The rows of R fall into several groups, which share some directions, and each row is roughly a mix of its group's hidden directions, except some rows that fit no group.
R, 108 rows:
[[ 14  34 -48  15  15  31  21 -36   0 -32  15]
 [-36 -19  -2  16   0  -5   4   2  42 -47 -45]
 [ 50 -36  28 -42 -21  15   0  -5  11  29 -11]
 [ 66  18  15   1  46  -5   1  -4  12  24  17]
 [ -8 -12  18   3   7   3 -57  45 -27 -21 -32]
 [  1 -13 -31  -6  10 -22  -3  66 -35  27  -6]
 [  4   6  16 -14  -3   2 -16 -69  15  42 -23]
 [ 18  20  45  -2  25  13  -9 -24  48 -36  19]
 [-43 -25  20   8 -17 -44  25  30   5 -19  32]
 [  8 -55  -9 -10 -37  16   8   5 -20  -7 -51]
 [-21  20  10  19 -24  17  -5 -74  16   4  13]
 [ 40  21  34   1  37 -15   0  -8  14 -12  54]
 [-42 -14  23  21 -17 -25 -45  37 -17  17  12]
 [  0  18 -34  11  25  26  10  -4  29 -56 -33]
 [-32   0   7 -12   5  34  29  21   5 -59 -29]
 [-13   1 -26  11   5  10   8  51   4 -62  19]
 [  0  37  -2  18  35 -23  52 -29  24  13 -16]
 [-13  15 -32  25   1  -9  23 -68  -7  14 -22]
 [-27  21  11 -12 -27  20 -15 -51  -4  47  21]
 [-44 -35   1 -40 -48  13 -15  11 -13  -5  18]
 [ -6 -22  -4 -38 -33  21 -17 -44 -15  45  -6]
 [-27 -29 -22 -14 -24  -4  62 -11  -1 -29 -18]
 [ 22 -27  13  20 -11 -33   5  -6 -21  67  11]
 [-14   3 -33   8  16  -7  35  48  -7 -39  36]
 [-24  20  23  11  -4 -39  -3 -36  -3  59  -2]
 [ 12 -14 -18   1   3 -15  -2  71 -45  -4   9]
 [  9  14  -2  53  28 -27 -38  34 -17   1  24]
 [-29 -17  15  18   6 -29  17  67   4 -26  -5]
 [ -4  13 -12  21  54 -25  -2  42  -9 -40 -16]
 [-13   2 -13  44  14  -1 -29  52  22 -40  -7]
 [-13  54  -8   1  11  22  14 -28  10 -35  45]
 [ 10  -3 -13  24  35  -7   1  37   6 -59 -34]
 [-51 -20  25  19 -31 -23 -32  23 -14  24 -14]
 [ -6  38  -4  26  22   7 -17  33  10 -43  45]
 [  6  15 -10   8  45  -2 -17  62 -19 -31 -11]
 [  7 -41 -17  10 -20   3  14  65 -34   4  -4]
 [ 28  -5  19 -29 -14 -10  14  11 -27  22  65]
 [ 29  60  -5  -1  33  14  -8   2  -8 -21  42]
 [ 25  34  -1  -7  12   2 -20 -20 -18  28  65]
 [ -5 -23 -25  27   6 -10  -2  15 -25 -15 -70]
 [ 10  -3  -5  46  37 -21 -26  44  11 -30 -18]
 [ -6 -13   2 -18 -30  -5   9 -52 -10  61  -5]
 [ 20   6  20 -17 -11  -1 -28 -32 -22  64  23]
 [ 17  26 -27   6  22  36 -32   2 -17 -48 -29]
 [-14  -9 -14  12  -5 -10 -31  22 -58  43 -26]
 [-13 -29 -23 -28 -31   2  36 -27  26  24 -39]
 [ 24   4 -16 -18  -8   9  -9 -37 -27  53  42]
 [-43  -7  21  12  23 -15 -17  55 -20 -35  -3]
 [  9  42  15 -28   5  10 -29 -19 -14  17  59]
 [-19  37 -29 -13  12  28 -27   5   1 -60   8]
 [ 45  11   6  -8  18  54 -19 -31 -31  -9  17]
 [-14   4  -9 -23 -48  18  20 -21 -48  18  34]
 [ 56 -16 -15 -30 -17  16   2 -45 -10  24 -19]
 [ 12  20 -11   6  51  -1   4  43  10 -52 -11]
 [ 26   6  45 -35   8  -3  -3 -36  -6  44  28]
 [  4  14  16   6  17 -11 -19  69 -24   7  37]
 [  0   2   5  28  -4 -50  18 -20  15  61 -13]
 [-14   4  31  -9  39 -13 -31  55 -15 -31   5]
 [ 17 -36 -38  19  -7 -39  24  30 -35  14 -14]
 [  5  46   4   1  25  12  16 -18  18 -45  47]
 [ -7  36   6  -6  46  10  -6  26   5 -45  41]
 [ 37  23  31  -8  27 -27  -2 -20  21  53   7]
 [ 28  16 -26  15  25  20 -50  29 -15 -36  19]
 [  3 -27 -12  43   6 -41  50  32  -1  -8   0]
 [ 34  -4  -9   9  48 -47   8   2 -30  34 -11]
 [-24  28 -19  -1  15  24 -25  19   0 -60 -31]
 [ -7 -26 -21 -10 -37 -13   4  17 -50  50   3]
 [  0  -9 -20  -2 -24  -9   7 -58   3  10  58]
 [-52  20   8 -20  -5  33  28 -33 -15 -33  14]
 [-34  -2  -4  -2 -17  26   0 -34  54  -8 -43]
 [ 15  30 -24 -28  28  32  11  -1  13 -58   6]
 [  2  24  24   1  29 -19 -24  48 -18  34  37]
 [  8  51 -12 -43  17  27  14 -42  -8  -3  14]
 [-10  20 -23  11  22  11  17  33  15 -69  -1]
 [ 16 -37   5  -6 -18 -29   5 -21 -18  65 -13]
 [ 31 -17 -53  -9 -22  39  -1  -4 -34   9  27]
 [ 32  50 -15 -13  15  29  -1   1 -20 -29  43]
 [-43  59 -22   8  15 -18  14 -29  23 -12  -4]
 [ 54  -4  11  -8  10  37 -22 -38 -38  15   2]
 [-11 -11 -49  11   3 -10  15  60 -13 -24 -26]
 [ -3  32  29 -42  15  33  21 -35   5  -9  37]
 [ 34  17  19  -4  -9   4 -33  16 -36  30  51]
 [  1  32  -2  20   1   5  23 -49  26 -35  42]
 [ -8 -26 -47   9 -49  -2   7 -39 -23  14 -20]
 [-13  27  35 -18  -7  24 -43   2 -16  29  44]
 [ 68   0   1 -17   7 -14 -19 -13  16  44  10]
 [-44 -41   8 -15 -37 -26   5 -35  11  25  13]
 [ 13  42  46  -6  19   8 -58  10   4   9   3]
 [ 57  10   3   3  11  23  12   0  37  14  48]
 [  1  44 -11 -33  32  42  -5 -12   8 -25 -36]
 [ 40 -32  -8 -12 -18  34   4 -40   6  44 -16]
 [ 45   4  45  32 -15 -26   9 -38   4   8 -22]
 [ 34  14  30  -5  19   3   6 -19  10  38  59]
 [ -9 -11 -34  -2 -10  16  36  41 -13 -56   9]
 [ 35   4 -36 -20 -16  19  25 -41  17   3  44]
 [ 50  -6 -11 -17  28  27  19   7  -1 -29  48]
 [-19 -20  30  -7  12 -12 -23  63  -8 -21  33]
 [  2 -29 -10  -8 -35  29  12 -25 -11  44 -47]
 [-14  18   7 -24 -16  33  26 -47  43 -30   6]
 [ 38 -24 -41  12   3   8 -25  43  -6 -35  20]
 [ -6 -23  44 -54 -25  -4 -14  12  11  15 -38]
 [ 32  26 -14 -17   0  42 -50 -13 -18  16  30]
 [ -8  11  -6  10   2 -18  43  36  -9 -50  42]
 [ 28 -19 -24  17  30 -35  17  55  -4 -21  -9]
 [ 26 -14 -15 -31 -39  48   7 -46  -5   1  -3]
 [-22  25   1  23 -29  12 -26  10 -12  -2  67]
 [-44  -7  10  30  17 -23 -23  49 -26 -20  15]
 [  5  52 -19 -31  26  35 -13   8 -13 -18  37]]

One row of each group comes first, with its name. Which group is each row after those in?
[ -8   9  34 -50  14  30 -18 -21  21  28 -34]	<3>
[-29  -8 -29  14  -3   6   2  19 -14 -46 -58]	<48>
[ 29  31  24  -9  18   3 -26 -41  -4  54  -8]	<40>

[  8   9 -27  14  22 -12   6  67 -13 -35  20]	<3>
[-30 -44  -9  16 -45  -8  14 -20 -35  22 -23]	<48>
[-23  12 -18 -10 -36  23   8  37   9 -26  55]	<3>
[ -9 -10  -9  14 -27 -17  31 -41   3  40 -48]	<48>
[  8  -3  19 -15 -20  10 -56   5 -22  41  40]	<40>
[-48  -5 -25   9   4   1  18  29 -11 -61  -9]	<48>
[-15  30  -6  17  32 -27  23 -35 -13   7 -54]	<48>
[ 61   7 -29  14  46 -20  23  -8   4   3  -8]	<48>
[  9  -2 -19 -28 -38  32  22 -48  12   8  38]	<48>
[ 53   5 -35  20  34 -35  27  -1  18  11  10]	<48>
[-22   3 -34  30  -7  -7 -25  52 -45   8   4]	<3>
